One turn moves every row onto another: examples first, then more rows asked
Z_132: [-14   7   7   3  -5  -2   8  -3   3 -12  -2  -8 -10  -1  13 -12   9  -1
  -3  -6  10   0   1]
Z_961: [-15   5   8   3  -7   2  15  -5   6  -5  -3  -7  -8   4   8  -7  10  -6
   3  -6   8  -9   6]
Z_443: [ -4  11   7  -1  -6 -12  18  -6  -3  -5   6  -7 -11   2   4 -12  13  -3
  -7  -8   8  -3  -4]
Z_965: [-10  15   4 -10   0  -5  -1  -1  -1  -2  14   5 -13   0  10   5 -12   3
  -1  11  -6  -1  -9]
Z_94: [  7 -11   6  -3  10  -3  -2   4   1   4  -7  -8  13  -2  -1  14   0   7
   4  -4   5  -6  11]
Z_985: [ 11 -10  -5  -6   0  -5   9   9 -10  -2 -14  -9   4   0  -3  14   6   4
  -4 -12   3   1   1]
Z_392: [-14   8  12   2  -7  -6   8  -4   5  -5  -4 -10  -7  -1  11  -9  11 -10
  -2  -4   4  -2   6]
Z_458: [ -2  10   6   0  -9  -7 -10  -6  -2   1  11  16  -9   9  -3   2  -3   7
  -4  11 -12  -2  -6]
Z_34: [ 10 -10  -4  -8   2  -4   4  12  -5  -3 -14 -11   3  -3   3  12   4   3
   0 -13   4  -1   2]
Z_732: [  3 -17  10   0  -9   6  -8  -6  -4   6  18   6   9 -10  -4   8  12  -3
  -6  -4  -3  12   4]
Z_208: [-11   6   2   7  -5  -6  15  -6  -7 -10   3  -4 -11   2   4 -11  12   0
 -10 -10   8   2  -3]
Z_10: [ -6   8  14   1  -3 -11  11  -5   4  -6  -1  -7 -10   1  12 -12  13  -2
  -2  -4   8  -5   0]
Z_29: [ -2 -16   8   5  -9   9  -6  -4   2   5  15   2  12  -5  -6   4  14 -10
  -3  -7  -6  10  -1]
Z_623: [ 13  -8  -8  -6   6  -5   7   5 -10   4   9 -10   9  -1 -12  12  -1   5
  -2 -14   5  -5   1]
Z_627: [ -7   6   7  -6  -6   3  -7  -3   2   6  10  10  -8   2 -10   2  -7  11
  -3  14 -13 -12  -3]
Z_57: [  8  -7  -6  -5  10  -4   1  12  -8   8  -3  -6   1  -3  -5   6  11   2
   5 -13   8 -11   4]
Z_154: [-10   2  10  -6  -7  -2  -4  -7  -6   2   8   7 -15   4   2  10  -2   4
  -3  16 -12   2 -14]
Z_258: [ -9  11   1 -11  -5   3  -4  -9   3   7  12   7 -14  -3 -11  -1  -5   5
   1  11 -11   3  -8]
Z_547: [13 -1 -4 -6 -4 -9  3  2 -9 -3 -5 -9 12  5 -6 13  5  9 -2 -9  3 -8 13]
Z_633: [ 11  -9  -9  -1  -1  -8   5   6  -5   2  -7  -8  10 -10   6   7   7   5
   0 -16   4  -9   2]
Z_293: [  0   8   3  -5 -11   0  -3 -12  10   9  14   6 -11  -1  -2  -2  -8   0
  -4  16  -7   5  -7]
Z_218: [ -2   9   6   0  -7  -4  -7 -10   5  13  15  10 -14   3  -1   3  -4   4
  -5  11  -7   4 -11]
Z_134: [ -6   8   2  -9  -8   4  -4  -3   0   4  14   7  -7   1 -13   1  -9  10
  -4  12 -13 -11  -4]
Z_576: [ -2 -18   8   2  -7   6 -10  -9   4   2  16   6   4  -8  -7  10  11  -6
   0 -10   1  13   3]
Z_437: [ -4   0   4   2  -3  -8   7  -8  -1  -3   5  14  -8   1  -5  -5  -8   0
  -5  16 -12   0  -8]
Z_41: [ -8  -8   5  -3 -12  15  -5  -3  -4   5  21  -1   0   0   4  20   6  -5
   1  -7  -1  12   5]
Z_348: [ -4  -7   5  -7  -8   8  -8  -8   1   2  23  -2   3  -7  -4  17   8  -5
   0 -11   5  15   5]
Z_336: [  0  -9   8  -9  -9   9 -11  -2  -4   6  23  -1   7 -12   3  12   8  -3
  -3  -6   1  12   5]
Z_955: [-12   6   1   6  -7  -3  18  -3  -4  -2   6  -4 -12   8   1  -6  13  -4
  -2 -16   8  -9  -4]
Z_223: [-10   9   4   5  -9 -11  15  -2  -7  -2   7  -7 -12   3   1  -8  13 -10
  -8 -14   2  -2  -4]
Z_943: [-10   7   6  -5  -3   0  -7  -9   5   8   8  11 -14  -3 -10  -2  -3   6
   1  11 -12   1  -8]
Z_209: [  7  -4  -4  -9   7  -1   9   3  -8   4  -9 -10   8  -1  -9   9  10   1
   3  -3   8  -6  14]
Z_52: [ 14  -6  -4  -3  -1  -9  -6  10  -3  -2  -4  -7   9   0   0   6   3   7
   3 -15   2 -14   7]
Z_899: [ -7  -2   7  -6  -8  12  -8  -2  -2   6  22  -7   9  -4   2  16  12  -6
  -3 -10   0  13   1]
Z_788: [  8  -3  -6  -3  -2  -8  10   1  -9   2 -10 -10  11  -6   5  14   9   8
  -4 -10   5  -4   8]
Z_358: [15 -5 -4 -8  1 -7  5 16 -2 -6 -5 -5  0  5  3 16  2  3  1 -7 -1 -9  7]
Z_460: [ -3 -21   4   5 -13  13  -4  -4   0   3  17   5   2  -2  -3   8   7  -9
   2  -6  -6   9   3]
Z_693: [16 -7 -4 -5 -1 -8  9 12 -4 -6 -7 -3  2  7 -2 16  4  3 -1 -5 -3 -7  8]
Z_539: [ -4  -3   2 -10 -11   2  -1  -5  -1  -3  11   4 -13  -2  -2  -2  -8  -3
   0  16 -13   1 -16]
Z_267: [  1  12   0 -10 -14  -1  -7  -6   4  -4  13   8  -7   3  -2  -3 -10   2
  -2  14 -11  -2  -4]

Z_336 turns into Z_10
Z_961 turns into Z_460
Where do these go?
Z_576 turns into Z_208
Z_458 turns into Z_547
Z_633 turns into Z_218
Z_965 turns into Z_94
Z_57 turns into Z_154
Z_223 turns into Z_899
Z_258 turns into Z_34
Z_627 turns into Z_693

One turn moves every row onto another: examples first, then more rows asked
Z_469: [ -3   5 -11   5  -3   2  -2 -18  -2  -5  -9   0   9]
Z_75: [  2   4 -13  -1   3 -21  18   7   8  -1   2   4  -7]
Z_625: [ -3  -3  -2   0  -2   5   7  -4 -20   8  -2  -3  -9]
Z_516: [ -3   3 -10   0   1 -27  11  -2   8  -6  -5   1 -10]
Z_744: [  0  -5   1  -8  -7 -20  -3   3   4 -12  -5 -11  -6]
Z_261: [  4   5 -17   7  -5   3   0  -6   4   2  -5  -1  15]
Z_855: [  9   0 -18  -1   7 -12  11   4   6   2   6   2  -8]
Z_451: [  0  -6  -2   3 -12  -4  -6   5 -10   8  -6 -14  -3]
Z_662: [ -3  -2   3  -6  -3 -15  14   6  -5 -18   1   1 -11]
Z_168: [  2  -2  -6   1 -10  -2   3  11  -6  18  -3 -11   3]
Z_257: [ -3  -2  -2  -1  -5 -24   6   3   2 -16  -4  -3 -10]
Z_902: [-1  9 -9 -2 -5  3  9 -4  5  8 -8 -3 21]
Z_640: [ -3   3  -8  -6   5 -22   7 -13   7  -2  -7  -1 -11]
Z_20: [-1  1  0 -3 -9 12  4  0 -8 -8 -3 -3 15]
Z_773: [  1   5  -4  -8  -1 -18  22  15   6  -1   2   1  -1]
Z_910: [  3  -6   1  -9   1  -4  10   6  -8 -15   6  -1 -11]
Z_808: [ -4  15 -12   6   4  -8  10  -7   8   8 -13   6   6]
Z_434: [ -4   4   6 -20   4 -10  22   0  -2   0  -1   0  -4]
Z_259: [-3  9  8 -6 -7  3 12 16 -1 -2 -8 -2 13]
Z_831: [ -2   7  -9  11  -6 -12  -7  -1   9  -4 -14  -3   5]
Z_847: [ 3 11 -9  3  3  5 16 11  1  6 -1  8  8]
Z_626: [ -6   3   0  -2 -10   2  -3 -10  -3  -9 -12  -6  13]
Z_946: [-3  8 -3 -5 -2 11 14 -5 -5  2 -4  2 16]
Z_95: [ -5   3   5 -13  -1 -16  23   9  -2  -8   0   1  -5]
Z_543: [ -8   2  -2  -1  -6 -11   1 -11  -6  16 -14 -10  -3]
Z_557: [ -3   2  -2  10  -3   0  -5  -3  -7 -17  -7   2  -4]
Z_937: [ -8   3   5  -9  -6  -4  10  -4 -10  18 -11  -9   1]
Z_970: [  4   2  -4 -12  -2 -16  14  14  11   6   0  -7   4]
Z_254: [-11   8  12  -5  -3   2   8  -4  -9 -12 -12   2   2]
Z_865: [  0   0 -12   5   1   1   6  -5 -12  16  -2  -1  -8]

Z_451 turns into Z_625
Z_261 turns into Z_469
Where do these go?
Z_557 turns into Z_254
Z_855 turns into Z_640
Z_257 turns into Z_662

